In the data rows, 128 means zero.
Every row has a hidden score. How much higher is the second row's score than the first row's in each pair? 20 means about the same, 40 much higher and 0 much lower. The score is a weighted sum of the row's numbers plus the product of two more (or one squared), each taken from its middle value.
[ 81 158 144 117 112 137 131 130  77 107 138 152 126 171 113 124 101 163]
[189  76  97 102 140 107 133 202  99 118 111 139 167 142 107 124 140 141]: 29
[106 189 191 117 122 108  78 104 148 201 140  85 108  75 151 115 166 101]
[113 188 194 137 129 113  70 105 169 202 136  81  81  74 132 102 160  99]: 21
[ 46 138 161 132 111 142 151 144  61 116  99 166 162 162 131  81 102 175]
[ 55 123 167 152 102 142 165 133  79 119  57 186 168 165 121  55  86 188]: 23
[ 58 135 161 147 101 141 163 135  71 116  75 182 156 171 117  67  90 183]
[ 68 137 149 117 119 132 129 149  87  93 143 149 164 158 140 101 109 161]: 16
[ 55 127 163 143 107 139 153 142  75 112  85 176 170 164 125  66  93 183]
[127 148 173  74 130 130 110 137 171 133 137 118 103 105  96  98 129 141]: 24
[120 131 131 127 121 141 160 126 176 101 159 142  74  63 121 110 152 135]
[114 122 127 147  86 140 162  78 129  99  44 191 155 193 117 124  54 167]: 20
[ 63 143 156 130 102 142 154 128  69 114  94 173 151 172 119  94  90 177]
[166  72  70  97 145 117 147 177  82 129 130 164 158 151 125 169 130 126]: 19
[181  67  86 107 143 110 123 194  87 122 123 157 179 146 131 140 129 132]
[ 63 125 163 151 103 139 158 135  84 108  71 183 169 165 119  58  85 187]: 19
[142 156 119 138  99 131 123 104 135  88 121 148 107 186  98 140  75 152]
[ 84 121 152 151  94 137 162 110 108  99  57 188 164 177 119  84  68 183]: 22
[ 93 198 200 113 119 114  90  87 133 211 119  74 126  79 160 118 168  98]
[ 56 130 157 145 101 145 170 122  70 120  56 189 161 175 122  77  82 183]: 24
[191  58  97 120 143 103 114 196  95 125 121 138 194 141 137 127 140 127]
[126 148 112 142  84 143 160  75 120 108  64 182 120 206 106 144  54 153]: 18
[157  82  87  86 141 117 143 171  61 137 118 148 193 149 143 168 138 125]
[ 93 188 204 122 125 111  90  81 139 208 122  67 126  79 167 120 172  93]: 16
[133 144 125 129 103 130 121 106 139  83 128 147 130 175 109 144  79 152]
[175  66  93 126 133 108 145 191  84 109 116 163 182 141 133 118 119 150]: 25
[ 53 129 162 148 102 144 168 129  70 120  66 184 162 170 120  69  86 184]
[ 49 132 159 130 110 142 155 140  65 115  93 173 168 165 128  85  97 175]: 18
[185 139  82 139 134 137  84  89 167 117 146 100 133 138 140 207 101  79]
[124 131 127 117 122 124 100 129 142  78 152 132 162 154 133 141  94 142]: 18
[102 185 203 120 123 108  80  92 136 207 125  69 142  76 170 114 173  91]
[103 193 201 129 121 109  83  96 158 199 127  80 101  76 144 100 163 107]: 21
[167  52  46 150 136 128 163 174 141  98 124 175 122 136 118 106 134 147]
[104 194 196 115 118 108  74 107 139 199 133  79 130  77 156 111 164 103]: 17
[105 126 145 142 100 131 141 114 126  85  92 171 154 173 115 104  71 175]
[170 134  93 133 145 131  69 117 160 110 169  89 149 130 155 187 116  79]: 16
[ 92 188 195 116 127 110  95  90 138 195 142  85  99  78 162 128 161 107]
[170  53  51 134 141 124 156 169 140  98 126 155 137 134 128 117 156 139]: 24
[ 56 131 162 134 112 136 146 151  74 107  98 168 163 163 125  77 100 178]
[134 108 123 144  97 136 140  70 159  87  70 174 167 169 127 152  62 153]: 27
[191 108  90 170 111 138 115  55 198 106  70 138 148 153 130 180  64 112]
[125 124 129 119 112 129 119 102 143  80 125 148 164 159 132 156  81 146]: 14
[176 186  90 154 105 137 110  98 133 123 136 122  52 182  79 172  86 120]
[185 149 173 117 140 120  72 175 124 167 157  91 110  56 107 149 159  86]: 17
[182  55  78 114 140 113 115 183 108 122 121 169 181 156 124 136 123 130]
[159  70  90 104 136 112 155 175  72 119 113 153 189 151 148 142 127 141]: 22
[ 76 141 154 118 114 134 126 148  87  96 137 150 150 160 126 105 103 167]
[112 168 123 106 136 134  93 142  92 111 194 105 120 144 122 164 125 123]: 21
[124 160 187  67 127 131 102 124 172 143 115  95 133 104 105  95 136 134]
[ 85 131 147 119 114 131 124 143 103  85 138 151 168 157 135 111  97 163]: 11
[ 57 141 164 139 109 137 146 156  67 114 106 166 155 158 116  68 102 179]
[166 169  95 135 147 135  68 133 131 131 198  74  98 127 123 184 130  81]: 25
[167  73  88  94 141 109 138 179  78 129 118 146 193 147 142 153 139 128]
[184 130  87 142 128 137  90  77 175 109 133 110 140 143 138 203  89  90]: 20
[ 89 114 139 114 171 135 199  44 156 186 107  48  72 108 161 159 197  91]
[131 132 121 118 115 132 114  95 144  81 134 141 156 158 133 171  84 137]: 19
[129 112  94 131 137 172 227 157 117 101 112 142  45  80  91 149 124 147]
[104 120 127 128 122 135 176 115 162  96 170 146  85  74 145 116 147 140]: 5
[ 43 134 160 133 109 143 161 135  61 122  84 177 168 165 130  82  98 176]
[ 67 135 157 127 108 137 146 130  86  99 103 168 162 165 125  95  91 176]: 20
[158  62  55 114 138 130 174 147 131  98 119 152 139 135 136 137 154 144]
[123 145 131 149  85 133 148 100 121  98  78 178 120 198  99 113  63 168]: 21
[179  58  87 127 141 105 133 194  88 118 129 152 177 141 142 125 129 139]
[ 92 191 194 112 121 110  83  88 133 206 137  78 130  83 165 126 163 100]: 11
[108  86 112 125 172 132 177  63 188 171 140  95  56 113 140 148 186  89]
[118 169 125 131  95 138 141 109  98 108 115 158  94 193  90 139  78 157]: 22
[ 80 133 150 119 114 133 131 133  99  88 126 158 160 163 130 110  96 167]
[ 60 141 152 108 116 139 142 132  71 106 121 163 168 161 137 120 101 160]: 20
[102 101  95  96 173 138 171  66 174 189 140  96  75 117 134 166 192  77]
[109 192 197 131 129 113  66 107 152 214 126  66 113  72 147 102 173  90]: 11
[131 137 115 143  85 141 157  65 132 102  58 183 135 198 115 149  53 154]
[153  58  60 135 133 123 188 148 134  94 114 159 131 136 137 111 150 155]: 17
[171  58  93 123 143 109 130 180  74 123 134 146 189 141 154 150 130 130]
[154  65  78  96 141 113 141 167  84 131 123 164 189 156 146 164 133 122]: 14
[ 53 125 164 146 103 143 165 133  75 118  66 183 168 164 124  65  87 186]
[162 156 108 136 112 128 103 107 150  89 146 127 107 170 104 160  85 132]: 19
[152  67  49 133 132 131 186 155 124  93 110 177 123 138 125 120 136 158]
[ 95 191 188 123 126 112  82  95 156 207 143  84  93  78 145 116 167  96]: 14
[119 187 195 136 122 106  74 117 167 204 126  79 102  65 137  89 168 100]
[156  56 119 156 161  94 182 169 134 102 143 133 137 112 131  86 183 113]: 31
[111 186 198 143 125 107  75 103 169 202 135  75  97  73 142  91 166  98]
[ 57 131 158 131 107 140 155 133  73 108  96 172 168 164 127  89  95 177]: 23
[186 120  98 173  96 135 122  66 192 100  63 152 131 176 112 152  54 129]
[170  97 105 175  97 136 137  57 193 100  37 167 163 165 128 144  50 139]: 26
[ 60 128 153 139 100 143 167 115  79 113  69 185 165 174 124  93  81 181]
[115 116 114 126 177 143 167  72 188 207 117  67  45  97 117 149 200  65]: 33
[ 41 134 160 133 109 147 163 134  55 125  82 178 168 163 133  82  97 175]
[110 167 160  60 126 141 121 117 168 152 126 125  96 104  83 118 133 136]: 22
[162  69 130 123 164 100 161 168  94 121 144 100 183 106 148 120 198  98]
[165  62  64 110 146 114 133 187  85 129 130 163 181 158 134 151 125 124]: 13
[131  91 101 152 140 156 226 171 142  91 123 139  52  79  97 114 132 147]
[114 183 198 131 121 103  70 115 157 202 136  75 117  72 148  94 169 100]: 7
[130 120 127 147 116 139 163 137 175  88 148 150  72  74 118  90 131 154]
[ 52 131 165 142 109 139 155 149  69 118  89 173 161 162 123  57  97 183]: 18
[123  99 109 131 175 130 171  95 201 186 133  75  44  96 115 116 201  85]
[ 49 134 166 138 112 139 155 151  63 118  92 169 161 161 127  67 101 179]: 15
[ 94 129 142 116 113 133 128 112 115  84 123 161 163 161 130 136  88 161]
[109 192 199 126 126 112  71  99 152 215 122  72 118  73 145 114 171  86]: 18
[180 132  91 148 107 136 116  62 176 102  97 141 130 168 121 189  67 116]
[114 154 192  63 136 128 112 107 141 151 136  82 140  91 137 136 155 118]: 20
[182  58  78 138 141 113 125 198  89 114 133 174 159 143 128 127 109 144]
[ 68 133 144 110 113 140 139 115  85 100 116 167 170 162 140 136  93 163]: 14
[129 165 117 117 109 136 117 102 118  99 146 141 106 173 108 172  86 139]
[114 108 111 133 118 139 165 123 164  88 163 172  88  88 136 113 126 151]: 18
[105 153 144 128 112 128 118 140 108  88 148 144 121 166 105 116  97 162]
[123 143 120 110 122 128 102 122 127  88 168 129 145 155 135 165  96 133]: 18
[186  67  89 110 140 103 128 204 100 120 117 152 178 140 123 118 141 134]
[164  67  94 112 137 115 134 173  65 122 118 156 194 148 154 153 122 138]: 22
[157 129 112 127 127 127  89 114 164  84 156 118 150 146 133 165  95 118]
[111 196 199 132 120 108  77 109 161 201 120  78 104  73 136  90 166 105]: 19
[111 197 194 138 124 112  74 115 157 206 131  70  89  71 135  96 169 100]
[ 92 123 114 108 169 144 187  51 179 206 100  70  67 108 133 151 205  71]: 37
[116 194 202 130 126 112  62 110 148 211 126  69 118  73 145 103 165  93]
[ 70 165 162 140 127 136 117 178  67 122 160 125 110 140  95  77 126 167]: 22
[ 75 121 161 140 107 132 141 136 102  92  94 171 170 161 122  84  89 181]
[169  66  76 100 141 106 149 183 104 124 132 161 162 148 124 139 140 129]: 16
[115 193 203 131 122 107  65 117 149 197 126  75 121  71 145  89 164 107]
[111 123 112 121 121 147 167 119 155  93 173 161  78  83 132 128 130 145]: 21
[129 117 133 142 119 137 153 134 171  86 159 151  88  70 124  98 138 148]
[101 107 105 107 170 140 182  66 180 189 132  80  53 110 130 152 197  84]: 24
[104 197 207 126 123 114  76  95 144 209 114  64 122  74 156 106 166  97]
[167  72  82  93 135 112 143 173  86 124 113 167 184 154 130 151 128 134]: 21
[163  65  82 103 134 109 148 177  94 119 116 171 177 152 135 136 130 139]
[100 192 203 133 127 112  84  84 163 213 114  68 104  80 150 102 169  91]: 18
[109 193 191 122 121 110  76 103 154 209 132  84 109  73 143 105 173  95]
[140 136 196 113 141 116  75 147 186 143 132  83 137  88 115  71 148 120]: 30
[169  54  43 146 141 131 161 166 136  96 127 171 123 137 121 119 135 146]
[ 63 122 163 151 100 140 162 132  87 109  68 182 167 165 119  63  86 188]: 22
[162 152 159  98 143 125  82 164 109 163 174 103 105  69 114 176 152  92]
[ 57 129 164 152  99 142 166 138  75 117  64 183 158 171 118  59  87 185]: 19
[158  69  80 103 141 116 154 167  66 128 124 157 184 145 149 166 130 131]
[119 190 203 142 126 112  54 113 156 216 119  62 123  70 142  92 169  89]: 19
[ 50 134 161 133 108 143 159 136  63 119  90 174 162 167 125  83  94 177]
[160  60  53 126 132 133 171 151 126  93 113 175 138 141 127 128 135 152]: 21
[157 127 111 132 113 129 102  91 167  87 126 136 149 155 132 174  78 129]
[ 88 123 146 139  93 139 163  98 107  99  65 189 164 180 122 106  67 176]: 19
[108 193 201 123 121 115  69  99 141 211 120  65 133  73 157 114 172  90]
[169 143 105 139 114 128  98 101 168  89 137 125 120 164 114 164  80 126]: 23
[141 156 111  98 138 141 150 122 168 137 144  97  71  62 126 133 200  98]
[ 93 141 140 144  87 139 165 104  98 107  63 188 135 195 109 103  66 175]: 1
[167 147 157 104 149 123  80 167 110 167 169  99 109  63 121 177 157  84]
[143 119 127 140 107 127 116 101 165  78 115 147 156 158 121 141  72 150]: 25
[ 79 148 150 141  95 137 155 126  85 107  88 174 134 184 104  92  82 178]
[163  72  96  98 133 109 152 167  77 121 110 149 194 151 145 152 134 136]: 22
[113 182 196 128 119 105  66 114 153 183 151  91 110  77 148  99 156 115]
[196 122  87 160 136 129  72 102 193 110 134  97 149 131 137 175  97  86]: 24
[132  99  96 143 134 162 223 166 116  91 124 148  57  85  99 133 118 155]
[110 130 139 117 125 126  99 144 123  77 166 133 160 152 139 131 104 141]: 7
[120 170 190 140 128  97  59 125 159 193 156  81 124  73 156  89 169  97]
[131 113 133 134 107 131 124  96 157  77 103 158 170 157 130 140  71 154]: 32
[115 110 113 107 168 143 169  70 193 190 119  78  51 103 120 155 190  81]
[105 132 142 141  94 134 146 105 120  93  84 178 144 184 110 106  67 175]: 17
[167  56  47 133 136 127 165 165 135  98 125 162 139 135 127 119 146 145]
[128 174 114 141 161 136  64 176  95 147 218  60 100 101 124 146 159  92]: 23
[109 193 201 142 125 108  79 101 160 206 123  65 102  72 144  93 172  99]
[125 101  84 146 133 164 230 161 126  97 119 161  44  90  92 132 118 151]: 34
[193 145 162 124 143 120  52 197 130 167 154  87 120  61 105 131 157  86]
[144 182 110 133 105 139 120 108 112 112 144 131  69 183  84 160  87 138]: 20
[151 138  98 115 139 134  83 111 145 103 172 102 151 139 153 196 111  91]
[151  76  93  94 136 111 158 167  72 123 113 151 190 149 150 157 132 135]: 22
[108 192 197 139 126 107  84 103 161 211 123  68 102  69 147  91 175  95]
[178 148  87 170  85 139 143  63 160 113  54 167 101 205 100 156  47 130]: 28
[162 152 173  92 136 116  85 168 107 162 162  91 144  68 128 152 161  91]
[129 165 117 142  90 138 144  98 113 104  98 164  92 199  90 139  70 156]: 22
[116 111 118 133 176 132 180  89 198 195 117  56  48  94 119 111 209  79]
[155  49 115 147 167  98 168 166 113 108 157 131 154 117 142 120 173 109]: 14
[151  63  42 133 136 131 190 148 132  97 114 173 118 143 122 124 140 150]
[ 99 118 139 112 166 134 193  51 170 189 102  45  78 100 155 143 206  88]: 21
[135 128 123 123 123 124  97 121 148  77 154 130 153 151 136 150  97 138]
[166  61  95 110 139 108 147 169  90 114 126 157 177 149 142 148 131 133]: 21
[ 63 133 153 122 110 135 141 140  85 101 118 161 168 161 133  97  98 172]
[185 121 149 129 146 119  58 196 125 141 188 122 104  76 111 148 135  99]: 22
[164 163  87 144 164 140  56 143 127 151 194  59 114 110 141 179 146  60]
[ 61 137 160 148 101 140 159 136  75 113  78 180 151 172 115  67  88 184]: 12
[114 115 130 138 117 139 178 118 158  88 154 157  79  79 135 109 130 156]
[148  68 127 139 165  96 190 161 105 106 145 113 151 105 144 119 188 110]: 28
[128  98  95 138 130 158 233 162 119  91 120 148  71  83 107 127 127 154]
[141 143 105 112 137 130  81 125 137  98 179 104 152 141 150 183 116 100]: 9
[151 149  93  91 138 147 133 139 147 138 165 111  84  63 117 162 189  93]
[138 121 144 144 125 136 129 145 171  88 165 125  95  63 133  93 142 145]: 2
[ 94 159 149 125 115 130 116 152  92  95 159 138 121 162 108 109 105 159]
[ 93 123 130 114 171 143 184  43 179 205  96  59  67 106 138 146 203  74]: 32
[155  65  79  95 141 117 147 165  86 125 124 169 174 162 140 159 123 129]
[151  62  53 131 132 126 194 144 139  95 109 166 124 136 134 118 150 150]: 22
[163  59 129 140 163  98 152 179  96 111 143 106 184 113 152 107 187 108]
[134  71  51 117 129 133 200 132 113 101 108 175 135 146 138 140 139 154]: 18
[ 92 188 205 116 120 108  88  84 137 196 126  79 131  82 167 114 167 107]
[135  99 125 148 124 132 144 139 171  86 173 151  93  77 136 100 137 145]: 22
[170  72  82  96 141 115 129 181  71 133 123 155 191 148 142 160 133 124]
[134 175 117 164 172 144  56 179  93 174 212  46  81  82 112 133 170  84]: 26
[ 68 134 155 124 110 135 143 139  84  97 114 163 167 163 129  98  94 172]
[183 127 174 126 144 109  62 181 123 157 162  92 143  62 133 139 160  85]: 22
[171  57  91 140 137 107 140 195  83 110 120 160 177 144 145 114 116 150]
[146  77 131 116 172 103 173 152  87 124 141  96 175 105 153 141 197  96]: 21
[185 152  84 170  86 139 139  61 161 118  55 162  96 204  97 162  50 125]
[117 182 208 139 123 106  65 106 153 196 132  68 118  73 156  99 166 101]: 13
[ 64 131 157 126 109 138 147 134  83  97 107 166 170 165 130  97  94 171]
[103 187 193 130 128 107  76  99 153 206 146  76 108  75 149 112 167  94]: 16
[169 137  89 127 141 134  76 109 159 114 168  90 143 135 150 196 110  82]
[173 127  93 172  86 139 146  57 169 107  34 174 127 198 112 153  44 135]: 26
[ 93 168 134 107 128 137 108 137  82 110 180 122 120 150 118 154 119 138]
[160 128 101 126 118 132 103  88 163  92 137 126 149 154 134 186  84 120]: 22
[112 133 129 110 125 128  99 130 128  83 163 127 163 153 142 151 101 137]
[171 143 167 106 146 123  59 168 101 178 159  85 152  67 135 166 160  75]: 24
[114 162 201  77 130 131 120 114 168 148 108  82 113  96 108  95 143 137]
[155  54  48 127 139 130 175 144 132 101 126 180 129 138 133 139 140 139]: 10
[144 151 102 109 132 133  91 111 132  99 169 110 137 147 139 195 108 107]
[177  98 102 182  95 137 138  53 194 104  25 168 161 171 126 142  48 136]: 32
[105 141 136 142  89 136 152 103 109  97  83 181 133 190 107 111  69 173]
[100 196 194 117 117 113  90  93 155 195 136  99  90  77 137 110 156 110]: 15
[112 109 117 126 177 140 167  70 192 204 119  60  52 103 129 141 199  67]
[128 112 139 143 120 133 158 131 161  83 160 144  91  73 140 100 134 153]: 12
[182 132 152 118 146 116  67 191 131 155 179 107 122  63 113 140 152  87]
[ 96 157 144 132 107 131 126 140  95  94 142 146 120 171 102 107  97 168]: 18
[171 150  94 134 138 130  74 117 156 109 178  91 120 140 131 185 112  89]
[164  65  75  98 141 119 141 175  97 121 127 169 158 158 122 156 123 133]: 19
[136 120 122 123 112 132 114  89 155  83 124 143 162 156 134 168  82 140]
[181 130  84 138 143 133  74 108 171 114 156  91 144 131 149 192 109  79]: 17
[ 69 130 153 130 100 142 161 110  86 107  83 183 161 173 122 106  79 177]
[ 87 142 132  95 126 135 111 134  93 100 168 133 164 157 146 155 111 135]: 16
[153 148  94 117 146 131  74 126 137 114 189  90 143 132 156 185 122  83]
[123 190 132 140 131 138  94 155  83 128 194  97  64 138  80 137 129 135]: 24
[ 60 144 153 117 121 135 128 153  71 107 139 148 159 159 133 104 107 163]
[ 69 140 152 117 114 134 133 143  78 100 130 155 163 161 131 106 104 166]: 20
[ 89 199 193 118 119 113  96  86 145 216 113  73 120  79 156 112 178  92]
[127 126 142 142 120 133 149 138 183  95 153 130  87  65 126  81 150 142]: 24
[175 142  78 138 149 137  68 115 155 133 168  78 140 125 160 198 122  60]
[166  73 102 101 135 106 139 175  70 124 105 144 213 146 154 140 137 134]: 21
[129 102 113 127 176 127 148 100 206 192 128  63  63 101 117 111 204  78]
[165  57 128 138 161  98 158 171 109 108 142 111 177 114 143 105 188 108]: 20
[175  71  93 103 138 106 126 190  81 126 113 142 211 148 141 135 138 128]
[ 68 157 150 130 102 146 155 125  64 120 101 169 123 177 106 103  91 174]: 18
[105 110 138 109 170 131 173  59 183 187 112  49  89 104 146 136 206  84]
[117 107 120  91 162 133 184  69 183 178 122  74  75 103 137 137 197  96]: 19
[129 157 109 108 140 131  78 139 117 108 199  97 132 139 143 171 129 104]
[106 181 199 131 123 110  65  96 165 201 141  86 109  77 144 108 163  97]: 17
[125 124 142 140 120 134 167 128 170  93 153 136  77  65 132  95 146 146]
[135  97  97 153 131 156 228 176 122  88 113 145  62  84 100 106 123 162]: 29
[192  53  66 137 144 113 109 209 112 124 139 171 161 145 115 122 122 124]
[178 184  96 162 149 139  61 140 129 153 195  61  58 120  95 167 137  82]: 28
[ 45 147 165 133 116 144 147 152  54 125 110 159 148 155 118  79 111 175]
[109 129 137 116 122 127 107 134 128  76 153 138 165 153 134 131  99 148]: 18
[ 63 159 164 134 134 139 115 182  58 128 168 119 120 129 109  81 133 162]
[ 96 199 201 125 124 117  84  85 149 219 108  65 113  78 154 113 170  90]: 19
[ 57 131 165 141 110 136 149 158  73 108  96 167 165 161 122  63  99 180]
[ 89 139 141 123  99 139 149 103  98  96  97 174 152 181 121 128  77 167]: 20
[ 56 134 161 139 105 141 159 137  70 115  81 179 156 166 121  74  93 182]
[107 181 187 113 122 108  70 107 138 191 168  96 114  79 151 126 155 106]: 15
[ 70 146 160 138 107 135 142 149  79 106 111 164 136 166 108  79  98 179]
[192 116  87 182  95 137 132  51 194 110  44 158 135 177 117 159  50 121]: 26
[116 190 199 138 133 112  64 112 143 213 133  58 115  68 148 108 172  87]
[158 156 116  99 142 146 127 136 168 146 142  85  79  55 112 133 197  92]: 38
[180  58  56 140 136 122 160 177 138  94 119 157 144 125 124 100 152 146]
[159  62  59 140 130 129 185 153 136  89 105 173 125 140 125 103 131 160]: 20
[161  60  70 111 141 119 133 172  80 125 126 183 183 157 144 153 114 131]
[155  58  49 139 135 135 172 149 128  93 122 182 119 142 127 129 130 151]: 22
[ 98 119 131 111 170 141 181  52 177 202 107  51  69 103 139 151 202  77]
[162 152 170 101 141 121  88 165 109 161 168  93 114  62 124 166 155  91]: 18
[100 174 132 128 153 139  77 173  77 137 215  79 105 111 120 139 154 113]
[129 134 172  86 126 116 132 139 159 120 143 116 122  97 122  94 132 151]: 27
[197 159  76 158 114 138  98  77 169 120 124 116  89 166 105 194  82  97]
[115 176 195 145 123 100  72 116 169 198 143  79 110  71 148  81 172  97]: 11
[121 180 139 150 148 134  74 183  89 137 210  76  72 113  86 116 149 126]
[175  60  68 118 148 111 118 196  85 134 143 159 181 149 138 148 131 117]: 16
[141 153 105 109 128 135  92 108 130 101 172 114 136 150 135 193 106 108]
[160  69  79 104 140 111 139 174  71 130 126 158 197 151 151 156 131 125]: 19
[111 101  94 119 175 139 166  82 187 196 143  82  53 104 126 151 196  73]
[167  68  79  98 138 113 146 174  89 122 128 168 164 152 134 154 126 133]: 13
[105 158 183  54 122 137 132 101 142 138 113 117 129 111 118 125 128 146]
[ 51 128 161 145 103 144 167 128  69 120  63 185 167 168 124  74  85 183]: 16
[194 118  87 159 140 131  74 101 194 110 137  95 147 126 144 176  99  85]
[162  69  89 103 140 114 126 174  67 131 122 149 204 152 154 158 131 126]: 19
[138 142 185  75 133 125  74 138 158 138 141  94 162 100 119 102 135 130]
[103 189 196 138 123 104  79  99 166 202 130  78 100  80 146  91 166 103]: 5
